[[-24  -8  -2  -5  19  30  28]
 [-11 -25  24 -14  -4  28 -11]
 [ 26  -6 -22  -6   9  19  -4]
 [ 41  11 -13 -24 -22 -18  15]
 [-11  14 -37 -15  -2  23   8]
 [ 16 -44   6   4   5  12 -12]]
->
[[-11  14 -37 -15  -2  23   8]
 [ 26  -6 -22  -6   9  19  -4]
 [ 41  11 -13 -24 -22 -18  15]
 [-24  -8  -2  -5  19  30  28]
 [ 16 -44   6   4   5  12 -12]
 [-11 -25  24 -14  -4  28 -11]]

[[-19  10 -44]
 [ 21 -14   8]
 [  6 -13  -8]
 [  1   3   2]]
->
[[-19  10 -44]
 [  6 -13  -8]
 [  1   3   2]
 [ 21 -14   8]]

[[  5  27 -16 -12  -3   1 -13 -15 -21 -19 -22  10   0  10 -21  -4]
 [ -6 -17  11  21 -36 -13   1  -4  24  -5  -2  -1 -33  10  18  24]
 [  6   1 -20   7   1 -36  20  26  18 -34  11 -34 -32   2   1  -2]
 [ -2 -12 -28   5 -14 -41 -54   4  18 -12 -18  40  -8  -6   6 -12]
 [ 22 -54  45   8  18   0  -1  12  17 -14 -35  14  18 -17  11   9]
 [ -2  13 -33  20 -11   5   8 -23  -1  -9  -1 -12   5  13   2  33]]
->
[[ -2  13 -33  20 -11   5   8 -23  -1  -9  -1 -12   5  13   2  33]
 [ -2 -12 -28   5 -14 -41 -54   4  18 -12 -18  40  -8  -6   6 -12]
 [  6   1 -20   7   1 -36  20  26  18 -34  11 -34 -32   2   1  -2]
 [  5  27 -16 -12  -3   1 -13 -15 -21 -19 -22  10   0  10 -21  -4]
 [ -6 -17  11  21 -36 -13   1  -4  24  -5  -2  -1 -33  10  18  24]
 [ 22 -54  45   8  18   0  -1  12  17 -14 -35  14  18 -17  11   9]]

[[  0  -4  -4  -6 -17  12   9   7  19  -4 -14  -9]
 [ -8   4  -5   1 -13  10  10   1   5   4   0   5]
 [ 12  11  53   7 -11   4 -25   1 -30  11 -10  13]
 [ -4  -4 -10   8 -20   6  -5  11 -12  -4  18   8]]
->
[[ -4  -4 -10   8 -20   6  -5  11 -12  -4  18   8]
 [ -8   4  -5   1 -13  10  10   1   5   4   0   5]
 [  0  -4  -4  -6 -17  12   9   7  19  -4 -14  -9]
 [ 12  11  53   7 -11   4 -25   1 -30  11 -10  13]]

[[-13 -12  -8 -23]
 [ 39 -20  13  20]
 [-22  43 -15 -13]
 [-29  -1  -7   0]
 [-49  43 -19  21]
 [  9  -2  -9  19]
 [ 23  -2   3  12]]
->
[[-49  43 -19  21]
 [-22  43 -15 -13]
 [  9  -2  -9  19]
 [-13 -12  -8 -23]
 [-29  -1  -7   0]
 [ 23  -2   3  12]
 [ 39 -20  13  20]]

[[ 39  33   7  35  43 -41 -41 -19  39  51  26  20  46  42]
 [-40 -48   5 -33 -33 -46   2 -40 -31 -20 -41 -38 -29 -29]
 [-41 -35 -23 -38 -49 -36  23 -29 -26 -37  13 -42 -51 -31]
 [-30 -39  11 -38 -36  -4  38  39 -34 -49  47 -40 -45 -34]]
->
[[-41 -35 -23 -38 -49 -36  23 -29 -26 -37  13 -42 -51 -31]
 [-40 -48   5 -33 -33 -46   2 -40 -31 -20 -41 -38 -29 -29]
 [ 39  33   7  35  43 -41 -41 -19  39  51  26  20  46  42]
 [-30 -39  11 -38 -36  -4  38  39 -34 -49  47 -40 -45 -34]]

[[ 34  40  32]
 [-40 -45 -30]
 [-41 -46 -36]]
->
[[-41 -46 -36]
 [-40 -45 -30]
 [ 34  40  32]]

[[ 43 -19  51  22   8  42 -24]
 [ 44 -27  58  31  16  49 -32]
 [ -3   2 -18   6  10 -20   2]
 [-37  27 -53 -35 -27 -44  33]]
->
[[-37  27 -53 -35 -27 -44  33]
 [ -3   2 -18   6  10 -20   2]
 [ 43 -19  51  22   8  42 -24]
 [ 44 -27  58  31  16  49 -32]]

[[ 29   3  16 -34  14  13 -22 -24   9 -40   8  10  -5  18 -28  20]
 [-12 -19  -6   5  -5 -47 -16  15 -22 -21  -6 -20 -31 -36  -5  -1]
 [-10 -15 -30 -11 -39 -52  -9  -5 -32 -15 -28 -35 -42 -57 -17 -16]
 [  8 -14   6 -51 -13 -19 -30 -27 -10 -49  -8   1 -32  14 -56   2]
 [ 23  39 -46 -27  36  50  43  47 -18 -10 -51  19  47  46  35 -41]
 [-30  41 -26  42  17  43  48  50  -3  47  -2 -12  49  15  48 -25]]
->
[[ 23  39 -46 -27  36  50  43  47 -18 -10 -51  19  47  46  35 -41]
 [-10 -15 -30 -11 -39 -52  -9  -5 -32 -15 -28 -35 -42 -57 -17 -16]
 [-30  41 -26  42  17  43  48  50  -3  47  -2 -12  49  15  48 -25]
 [-12 -19  -6   5  -5 -47 -16  15 -22 -21  -6 -20 -31 -36  -5  -1]
 [  8 -14   6 -51 -13 -19 -30 -27 -10 -49  -8   1 -32  14 -56   2]
 [ 29   3  16 -34  14  13 -22 -24   9 -40   8  10  -5  18 -28  20]]
